In the rows, 128 means zero.
Each named turn below is shown by a few rows before and after it. Which turns, in which order, take the first row of each later pair to the second? The first pair is answered.
V:
[131 112 123 124 162 145 135 107 147 123  98  97 108  96 148] => [129 135 148  92 145 130 120 112 153  88 125 116 108  93 136]
[118 121 138 146 128 106 127 119 138 120 155 133 155 140 117] => [123 123 132 133 129 102 134 131 120 137 153 136 154 142 110]
[108 110 130 157 151 150 127 110 126 134  97 111 122 115 131] => [102 135 155 126 134 140 106 111 139  85 127 131 125 117 122]
R:
[137 139 142 120 105 109 136 147 134 120 163 167 142 145  97] => [137 141 138 123 111 107 140 152 126 131 160 160 147 150  90]
[132  83 119 160 147 130 124 103 133 164 116 129 146 114 146] => [136  92 155 109 137 144 107 100 138 124 122 152 104  99 147]
[148 141 124 105  99 144 123 133 124 120 136 145 144 135 113] => [149 139 117 116 108 133 130 140 120 138 129 134 157 142 108]
[132  99 156  81 144 135 124 131 154 139 119 112  99 120 129] => [126  83 121 141 140 123 144 128 156 168 119 103 137 134 136]
C:
[146 124 154  81  99 126 119 115 110 129 113 107 116 159 117] => [154 116 133 100  98 134 134 120  92 154 105 110 119 162 123]
[151  83 130 151 109 151 136 131 127 144 109 139 117 100 166] => [133  76 148 144 130 120 120 133 175 131 118 102 138 107 144]
[157  96  92 103 122 126 154 153  69 193 128 164 131 132 119] => [129  98 144  73 151  67 120 154 150 156 145 105 156 141  82]
[133 122 118 137 124 119 112 114 166 120 148 127 131 112 148] => [140 125 113 141 118 138 119 114 147 123 143 145 121 111 159]
Then:
Between the rows of a pair lie 2 to 3 turns.
[134 122 113 153 115 131 137 121 110 130 124 129 133 127 138] => [137 143 136 110 122 124 117 136 111 114 120 127 118 127 117] -> V R
[134 134 114 161 148 151 120 128 133 137  91 126 102 121 135] => [146 156 128 105 136 129 112 148 118 121 118 153 100 124 105] -> V V
[138 126 128  82 148 108 124 139 137 130 142 128 120 130 110] => [124 117 113 142 136 110 139 115 157 121 156 128 156 132 130] -> R V
[120  92 145 121 131 120 127 102 177 119 141 113 145 127 136] => [145  90 110 126 115 157 152 113 116 156 126 154 128 121 153] -> V C V
[120 149 152 128 111 136 117 123 128  83 147 137 125 126 141] => [132 155 125 127 103 130 132 138  95 114 154 156 144 136 130] -> C V V
[158 122 120  61 118 138 130 145  87 154 137 170  96 119 120] => [140  86 123 116 129 179 135 112 116 152 106 141  71 107 166] -> V R
[124 136 143 144 109 142  98 145 123  97 139 166  98 107 136] => [121 126 112 195 106 128 121 145 122 131 140 152 136 119 137] -> R R
[115 133 127 152 133 143 119 113 138 120 123 113 128 128 141] => [118 126 116 150 141 141 126 123 124 143 114 109 126 131 136] -> V V V
[ 91 133 163 130  82 181 122 109 142  87 116 140  73 112 154] => [ 79 142 161 145  69 151 118 106 166  69 145 138 112 121 148] -> C V
[114 129 142 160 140 158 130 104 134 104 110 112 111 116 155] => [140 127 102 152 132 139 158 130  86 162 114 134 130 129 136] -> V C
[147 129 118  95 125 140 136 148  94 151 126 148 110 118 124] => [145 120 119 112 106 148 138 128 105 128 138 164 110 109 145] -> R R
[116 137  91 140 117  93 136 140 132 169 164 118 169 177 100] => [136 132  87 110 123 108 145 151 100 192 142 126 134 170  98] -> C V
[150 145 164 103  90 134 117 125 131  98 142 153 110 115 157] => [162 129 129 105 128 122 141 156 100 182 103 118 116 129 135] -> C R R
[135 129 117 124 141 115 147 136 163 142 122  96 125 141 100] => [126 130 128 137 125 125 140 114 183 107 137 107 126 134 120] -> V R
[130 122 114 146 119 152 130 148 106 130 105 136 107 121 149] => [119 134 120 144 143 119 121 159 123 139 105 100 127 139 119] -> C C R
[143 115 126 100 113 128 130 105  95 130 115 191 121 116 144] => [124 116 158  80 133  93 105 103 147 102 128 156 135 120 125] -> C C
[144 161 100 110 102 151 143 154  63 161 133 154 112 118 142] => [123 150 163  52 132 109 105 149 141 120 142 105 109 112 110] -> C R R
[108 155 153  98 119 111 116 135 152  76 161 149 167 134 107] => [134 144 139  65 142  99 126 162 121 129 141 143 152 138  88] -> V C
[124 102 118 167 143 155 137 105 139 132  97 100 126 121 183] => [125 138 161  84 159 111 100 133 149 103 109  90 111 127 127] -> C R V
[102 125 133 151 157  99 127 132 149 147 111  65 160 150 106] => [ 97 131 149 130 157  96 111 129 162 122 119  64 154 149 102] -> C C C
[129  74 158  86 119  82 132  97 175 125 168 108 144 109 102] => [160  63 106 101 110 115 164 110 100 193 144 144 134 105 119] -> V C C
